Which row each row swaps with, under one turn or mirror:
The rows were stretched afterwards, more along some directions than others.
z_71: [ 17  22 -21   0  25   5 -17 -27 -26  21  22  19  -5  -5 -28  -4 -13  -9]
z_765: [ 19  13 -34  -7 -26   4  -1  -3  14 -25  26   0   6  -4   4   0 -31  13]
z_836: [ -2  26 -31  -9 -16   0  -1   8  13 -24  21  23   6  -1  -6  10 -45   9]
z_15: [-10   1 -24   0 -27 -11  -5  27 -20  17  15  -8 -16  -1  -9   0  11 -14]
z_591: [ 19  34 -29  -7   4  23 -24 -17   2   7  45  17  -7   3 -26  -4 -32   1]
z_809: [ 17  15  -7   1 -15  -6 -13  20  16  -9  28   3  -9 -11   5  -8  -5  14]
z_590: [ 11  -7 -18  11  -3   0 -20  -1 -12 -20  27   2  10 -12   3  -7  -7   5]
z_631: [ -9 -23 -56  20 -24  -3 -20  25 -24 -17  20 -29   2 -10 -10 -25   2 -30]
z_671: [ 14  11  -6   6  39  -4 -21 -17 -16   4  14   8 -18  -1 -24  -5 -13   0]
z_804: [  5  -1 -48   4  -4 -35   0  15  -3 -26  17   4  -2   7   1   1 -33  -9]
z_454: [ -5  -4 -21  -3 -36  -6  15  16  -3  -5 -16   8  17  -9   1  22  -7  -7]
z_326: [  5  31 -22 -22 -10  18  10  -1  -3   3  16   7   0   5  -8 -11   4 -16]
z_441: [ -7  -2 -61 -10 -36   4  -6   8   1   0  21 -11  -6  27  -9 -14 -12 -24]
z_865: [-16  -2 -69  -2 -17   2  -2  -7 -31 -14  20   8   6  13 -14  -1 -25 -30]
z_237: [ -7   6 -33 -17 -34   5   7  19   3 -27  18 -16   7  13  11 -15  -6 -10]
z_24: [  0 -19 -36  -8 -45 -14  17  22  12 -26  -3  -5  12   6  17   1   2 -18]
z_893: [ -7 -12 -79   4 -57  -9 -10  32  -7 -26  36 -20  11   5  11 -12  -7 -22]
z_307: [-18 -25 -65   8 -31   4 -23   9 -16  -9  21 -32  -8  21  -8 -24   7 -42]
z_584: [  4  22 -24 -11  -1  -4   9  21   9 -26  12   6  10   0   1  -3 -21  -8]
z_739: [ -6  -9 -49 -11  -7  -5  -9 -18 -25 -11   5  20  -6  23  -7   8 -14 -22]
z_328: [ 35  -9 -33   8   6   2 -12  13 -19   0  12 -27   6  -2 -17 -18 -10 -19]
z_531: [  6  12 -22 -12 -24   0   8 -10  -4   0   7  20  -9   0   6  22 -10  -2]
z_628: [ 14   8 -25 -15  -3  19 -10 -22  -5  -9  23  -7  -1  22  -8  -2 -25 -21]
z_978: [ 21   2 -30   2  -6 -21  11  22 -23  -1  15 -10   9  -9   0  12   1   3]
z_100: [ 12  -7 -54  11 -24   1 -17  -7 -28  14  33 -13 -12   0 -15  -3 -10 -25]
z_926: [ 31  22 -22  -2   0   3   6  -6 -11  -3  23  16   6  -6  -1   2 -21   7]
z_205: [ -5 -14 -46  12 -19 -32  -6  31 -24  -8  26 -19  -5   6  -6  -6  -7  -6]
z_723: [ 13  13 -47   3 -10  -8 -12 -17 -24  14  29  -2 -21  -3 -29  -1 -20 -15]
z_870: [ -8  -5 -48  -1 -30  17 -12  25 -12  -8  28 -15   7  16   8 -13  -7 -20]
z_417: [ -1 -26 -20  22 -22 -10 -17  23  10 -15  23  -7  -2   4   9   5 -30  11]
z_238: [  4  13 -38 -26 -12   4   7 -10  -3  -1  19   0   1  29 -10   3   1 -13]
z_778: [ 30  -7 -23   9  -3  -2  -6  13   4  -7  15 -28  18  -7   3 -18  11 -13]
z_582: [-12 -40 -18   8 -36 -22 -12  32 -18 -13   8 -14 -10  -4  18  -2  18  -3]
z_506: [  6  -5  -7   8   6   2 -21  17  11 -26  33  -5  10  15  12  -8 -25  21]
z_991: [ -3  -2 -50   6 -36  -2   6 -13 -40  17  -3  -9 -15  -6 -18  -1   4 -34]
z_825: [  7  15 -38 -31 -46   9  26  -2  -7   3  -2   3  14  10  -2   6   8 -28]
z_247: [  0 -13 -41  18 -20  -3 -24  15 -12  -7  29 -36  -5  15  -9 -28  -2 -23]
z_546: [ -6 -30 -41  15 -24 -28 -21   9  -8 -16  20 -15  -9   5   1   9 -16  -6]
z_850: [ -8   0 -73   1 -35  -5  -8  -1 -28   0  13   2 -18  -1 -17   1  -4 -20]
z_683: [  8  -6 -42   4 -32  12 -22  15  12  -2  29 -17 -14  16   2 -20 -18 -11]
z_993: [ 13  12 -30   4  -2 -11   0  26  -1  -7  30   0  22  11  12   0 -22  -6]
z_278: [  3  13 -41 -15 -51   4   7  10 -21  17  17  -3   4  -2  -6   9  24 -16]
z_658: [  7   5 -39  -4 -17  14 -10 -22  -8 -13  20  10  -5  11  -3   6 -23  -4]
z_311: [ 18 -18 -32  11 -15  12 -23  -4  -3   6   8 -32  -5  10  -8 -24   8 -26]
z_120: [  2  -2 -42  -9 -56  -5  22  27  -6  -2   7  -4  22  14  11  12 -14 -13]
z_839: [ 17  11 -17 -10  -6  19 -13 -10 -10  16  19  -5  -1  11 -13 -10  22  -6]
z_798: [  6 -10 -38  12  -8  16 -24 -12  -6  11  25 -18 -14  16 -17 -25   0 -12]
z_569: [ 25 -27   0  14  -8  -7 -23  21  -5   4  10 -39  -5   1   3 -10  11   5]
z_158: [ 23  -6 -46  18 -20 -17 -17  -3 -10  -5  27 -14 -10   1 -17  -3 -17  -5]
z_848: [ 15  -8 -57  21  -4  -6 -30   9 -33  -7  30 -23 -10 -10 -26 -21  -9 -13]

z_848 pairs with z_836
z_120 pairs with z_569
z_582 pairs with z_993
z_328 pairs with z_454
z_278 pairs with z_683

